One vector is turned by the same rotation once a tick. Each row is the vector after some number of ticks, and that number follows the row.
The counts run from 0 to 836.
[  8  -9 -17  -3  31   3  -2 -43 -24  16   9 -36  22  14  -9 -45   6 -31
  15 -27   4 -11  27 -14  24   3  -3  26 -12  -6 -23  21  -6  32  -9  49
  53  16  32  17  10  19 -28   0  42   7  19  -8  -6 -23 -21 -10  34 -23
 -20  18 -10 -33 -20  38   2   5  -1 -10 -17   1]
207
[  9  -2 -37   2  -4 -33 -22  -3 -22  20   9 -22   0   5 -25  25  20  -9
  15  -2  -3  -6  29 -27  62 -32  20  21   3 -34 -31  36   3 -12   9 -11
  40  12  25  41  21  26 -29  25  30  -1   2   7  11 -15 -30   6   8 -19
  16   8 -26 -17  -3   2  12  20 -32 -37   2  -8]
468
[  5 -26 -10   2 -34  -7 -27 -13 -18  12  27 -27  15  -4 -17  23  25 -16
  13 -40   1  -2   3 -27  14 -13  11  -3  -8 -19  -2  46  14  21   3  26
  29  -5  21  -1  22  19 -22  11  19  35  23 -20 -10 -46 -12 -19   6 -18
 -41  30 -41 -40  32  39  -3  -2  -5   3 -11 -19]
695
[ 10 -44 -42   6 -24  -9 -25  -3 -19  17  12   1  14  -8 -23  47   0 -17
   0 -34 -10  11  -4 -11  44 -35  32   2  -6 -26 -19  24   1 -15   7   9
  16 -12   8  41  27  32 -29  20  27  24  12   2  -5 -28 -21 -18   8 -35
 -17  17 -45 -19  -1   9  24  20 -19   5   8 -29]
474
[  3 -11 -33   1 -33  50  -7  -7  -6   7  -4 -13  -3  19  -3  51  17 -27
 -15 -36   5 -15 -39 -14   6   3   8  -6   0 -26   9  32  29  28  15   6
  33  -1   3 -22  10  39   8  -3   6  45 -16  26 -19 -33  -1 -26  -6 -22
 -35  26 -41 -26  28  28  -1 -19 -10   0 -10  -2]
736
[ 20  10 -60  -4 -27  52   4   3  23 -20 -19  -2 -11  10 -11  45   1 -23
 -37 -10  13   5 -36 -11 -14   4  12   4  -2  -6   7  -2  19  -6  10   7
  23 -10  11  20  33  37 -11   6   8  44 -34  13  13 -46 -16   6   2 -36
 -38  23 -36  -5 -11 -13  11 -13 -13   2  -6 -29]
763
[-20 -39 -22  -9   6  21  -3 -32   1   7 -26  -7 -13   7 -37 -15  -4 -22
   7 -38  14   8  26  24  14 -15  25  14  16   8 -22   1   0  -6   4  43
   2  11  22  60 -20  35 -38   0  22  11  16 -12   4  -1   1  -3  56 -39
 -23   2  -8 -22 -23  25  16  23 -11  27   7 -10]
627
[  1 -17 -28  -1 -53   1 -22 -28 -30  12  -4 -37  -6  20 -16  27   5 -18
  -1 -44  14 -25  13   0  34 -11   2   1 -13 -19  -4  56   9  17  12  13
  19   6  30 -13   5   2  -3   4  19  26  15   9   4 -24 -10 -36  20 -35
 -23  32 -13 -42  36  24 -10  12  -1   5 -22 -26]
54
[ 12 -16 -53  -7 -46  19 -19 -13 -15  12 -20  -2   2  -6 -12  41 -14 -23
  -9 -35   9  -7  -6   9  37 -23  14  16   1 -35 -10  50  13  10  19   5
  22  -4  24   6   5  25  -3   2   9  34   5  29  17 -34 -22 -23   1 -51
 -21  29 -28 -23  27   7  -3   0   5  13 -17 -32]
726
[ 10 -22 -11  -1 -10  11 -36  -2 -17  30   2 -19 -42  21 -22  14  42   5
  27 -43  22  -9  24   4  37 -30  11  -2  32 -44 -23  22  -4 -10 -14  -7
  24  26   1  16   9  39  10  19  28  32   6  26 -16   9  -2 -25  17  -7
  27 -17   0 -29   2  29   7  15  -6 -49   8 -12]
679
[ 12 -11 -24  -4  -8 -16 -37   7 -14  31   7 -10 -13  -5 -23  25  25  -6
  19 -13   8  -7  20 -23  54 -41  20  17   0 -55 -31  24   3 -31  -5 -10
  35  14  11  45  23  28 -25  22  32  13  -6  20  14 -13 -23   3   5  -8
  29  -3 -18 -18  -5  -8   4  12 -18 -44  11 -20]
472
[-24  -3 -34 -11   4  60  16 -36  -1   1 -47 -21 -18  37 -22  -5 -12 -30
 -16 -25  26 -20  -3  24   8  19  -4  17   7  14  -9  12  18   8  29  38
  28  24  23  19 -35  25 -16 -15  15   1  -9  17  11   3   7  -6  51 -29
 -26  15   4 -24 -16  13  -6   3 -15   9  -8  16]
586
[ 25 -26  -7  -2 -26   6 -38  -6  -3  -3  10 -24 -30   8 -21   9  39  -3
  16 -44  14   9  19 -10   6 -25  24  -8  21 -20 -19 -13 -15 -12 -35  -4
   6   6   5  44  44  38 -14  28  23  46   6 -13 -19 -21  -7 -18  25 -20
 -10  -7 -16 -16 -12  28  21  16 -10 -22   7 -32]
669
[  6 -19 -27  -3 -40 -27 -18 -16 -28   4  27 -48  17  10 -19  39   3 -23
  -9 -15  10 -18   5 -35  34 -14  10   9 -33 -18 -12  38   3   0   9  15
  30   2  28  16  30  -5 -34  10  37   7   6  -8  11 -41 -22  -9  17 -22
 -31  34 -31 -26  10   2  -4  12 -17   2 -18 -15]
266
[ 22   7 -34  -7  18  -1 -12 -32  -2   8 -10 -22 -10   4 -25 -40   8 -10
  12  -7  14   0  48  -4  27 -19   4  34  24  -4 -29   5  -9  -3 -19   3
  28   9  32  52  19  38 -24  17  33  13  13  -8  18 -19 -29   7  41 -39
   3  -6  -1 -11 -29  15  16  17  -7 -28  -9 -22]
423
[ -2 -14 -10 -18 -21  65 -22  21   2   9 -20   3 -24  12  -2  55  11 -20
 -10 -48  22 -20 -48  -5   2  -9  24   8  -8 -42  -3  10  21 -25   8  27
  31  22  -6   6   0  25  -7 -15   1  42 -39  46   5   0   9  -5   4   4
  -8  10 -16 -18  -5 -21 -24 -14  -6 -10  10  -8]
534
[  5  27  -9 -20 -33  30 -12   2 -17   3  -1 -53 -30  40 -12  25  29 -15
 -10 -12  39 -46  -7 -24  10  10  -7   7 -11 -38   2  43  23  -9  10   7
  46  36  20 -23  11   3  -2  -9  14  15 -27  31  11 -10   0   1   9   8
  -8  14   6 -20  22  -2 -41 -21  -7 -41 -10   0]
305
[-12  32 -19 -28  11  34  -6  12  10  -7 -15 -20 -25  16 -23  20  11 -15
 -11  13  32 -23 -15 -21   0   5  15  28   1 -21 -11   4  27 -39  20  17
  41  36  20  39   0  20 -38  -4   8   3 -41  12  41  -1  -9  38  18   9
  -8   4  -6  -7 -21 -36 -36 -17 -30 -31  10  10]
562
[ 13   1  -3 -15 -20  12 -31  26   2   6  26 -24  -7   0  -5  49  33 -20
   1 -18  14 -12 -30 -45   4  -8  13   6 -19 -54   1  22  18 -13  -9  19
  44  13   4   0  35  16 -24   3  17  37 -24  11   4 -36 -12   6 -15  16
 -20  21 -42 -27   5 -14 -25 -22 -14 -26  10 -13]
507
[ 13  14 -36   2 -24 -20 -35  12 -12  16  -1 -25 -26  12 -27  40  39   2
   1   3  22 -13  17 -28  45 -25   7   8  15 -41 -17  38  17 -21   9 -31
  36  17  18  27  21  27 -11  24  18  16 -16  13  13 -18 -22   4  -3  -9
  17   4 -24  -4  14  -6  -8  -3 -32 -57   6 -14]
711
[ -8  10 -53  -6 -11  47  -4   0  33 -16 -28  -1 -11  16 -30  34   9 -17
 -25   6  10  11 -27  -8 -24  13  13   5  20  18   8   4  34  -2  33   4
  20   5  16  38   2  47 -29   6  -4  23 -29 -12  13 -32  -7  24  20 -25
 -41  16 -43   0   0   5   5 -22 -36   2   9  -6]
127
[-13  28 -32 -13  45  49   3 -29   6  20 -32  -6   0  23 -15 -37   5 -28
   4   0  22  -5   7   4   8  20  -6  30  26  -3  -9  25  35  33  24  36
  57  29  30   9 -33  41 -23 -18  16   0  -9   4  13  -8 -11   9  32 -13
  -9   3 -11 -21  -8  25 -10 -20 -23 -20  -1  30]
157
[ 11   2 -30   3  24  37  -6 -13  22 -11  -4  -5  -7  10 -13 -14  14 -19
  -3 -15   7  20  -7 -17 -23  -2  21  19  18  18  -8 -37  -1   4 -21  29
  21  -5  11  52  38  53 -30  11  17  37 -15 -19  -6 -32 -22  15  33 -21
 -40   0 -34  -7 -44  18  27  -4 -20  -7  18 -16]
177
[  7  31 -13 -25   0  58  -4   3   0   1 -14 -29 -21  19   2  13   8 -27
  -7 -27  36 -40 -18 -17   1  10  -2  22 -15 -44  -3  30  20  -3   0  28
  58  26  21 -25  -3   9   0 -21   9  25 -29  43  23  -9  -4   3  13   0
  -2  14   4 -23  -5 -17 -42 -23   8 -25 -13  -4]
544
[ -6   6  -8  -4  17   0 -10 -39 -23  15  -4 -46 -16  35 -19 -42  20 -16
  22 -25  18 -18  43  -7  29   3  -6  19  23   2 -20  30   7  22  -7  25
  35  31  35  16  -6  22 -21   7  40  -3  21 -15  -3  -6  -8  -8  47 -11
  -2  -2   7 -29   3  46 -11   9 -16 -25 -12  11]
644
[  7 -30  17   1  11  18 -32  -5  -9  20  37 -11   1   4  -6  -4  47 -17
  32 -47  -1   0   0 -18   7 -16  17   4   3 -38 -13   4   3  16 -28  39
  44   8   3   3  26  36 -17   5  28  47   8 -10 -29 -24  -9 -14  11  -1
 -16   7 -34 -38   3  49   0  -3   5 -14   6  -4]
448
[ -5  10 -32 -16 -25  50  12 -13  -3 -10 -13 -33  11  23  -7  28  -5 -41
 -29 -22  16 -24 -36  -9  -6  18   0   6 -28  -3   6  30  22  15  23  41
  41   6  22 -19   3  15 -19 -18  12  24 -21  16   2 -29  -7  -6  17 -17
 -52  39 -21 -25   7   4 -17 -21  -3  26 -22  -2]
546
[  9 -47 -30   3 -15   4 -10 -24 -22   5  10 -20   7  10 -13  22  -1 -24
   5 -52  -3   4   7  -2  36 -36  32   9 -18 -15 -24  -2 -21  -3 -15  22
  17 -12   7  42  31  27 -23  13  35  24  14  -1 -11 -24 -19 -26  27 -36
 -23  21 -21 -19 -25  19  29  28  -1  12  -1 -32]
235
[ -4  12 -36  -4   6   6  12 -39  -4 -15 -26 -40 -15  30 -38 -29   0 -15
 -12   0  16  -5  26  -4   7   5   5  23  13  34 -18  -5   9  -6   9  15
  18  18  33  55  11  24 -40   9  26  -5  -1 -24  18 -16 -19  17  57 -36
 -30   7   1 -10 -26  14  13  15 -24  -1  -4   0]
613
[ -1 -27 -23   8 -23  18 -18   4 -16  19  18 -17   7  24 -11  59  24 -26
  -3 -43  -1  -9 -35 -24  20  -4  12 -11 -14 -30   2  33  23   7  19  24
  39   1  -7  -9  10  26 -11   8  21  25 -12  12 -29 -25   0 -20  -4  -5
 -28  30 -51 -33  24  22  -6 -12 -21  -6   7   9]
497
[  3 -12 -47   0 -45 -12 -13 -14 -25   9 -15 -38 -13  31 -28  55   0 -18
 -17 -18  17 -23   9 -11  60 -16  11   2  -5 -26 -17  40   6 -23  25 -16
  28  12  16  29  16  11 -12  11  25  -2  -6  25  21 -11 -20  -5  20 -25
   5  24  -8 -17   0 -18   4  23 -28 -18  -9 -16]
279
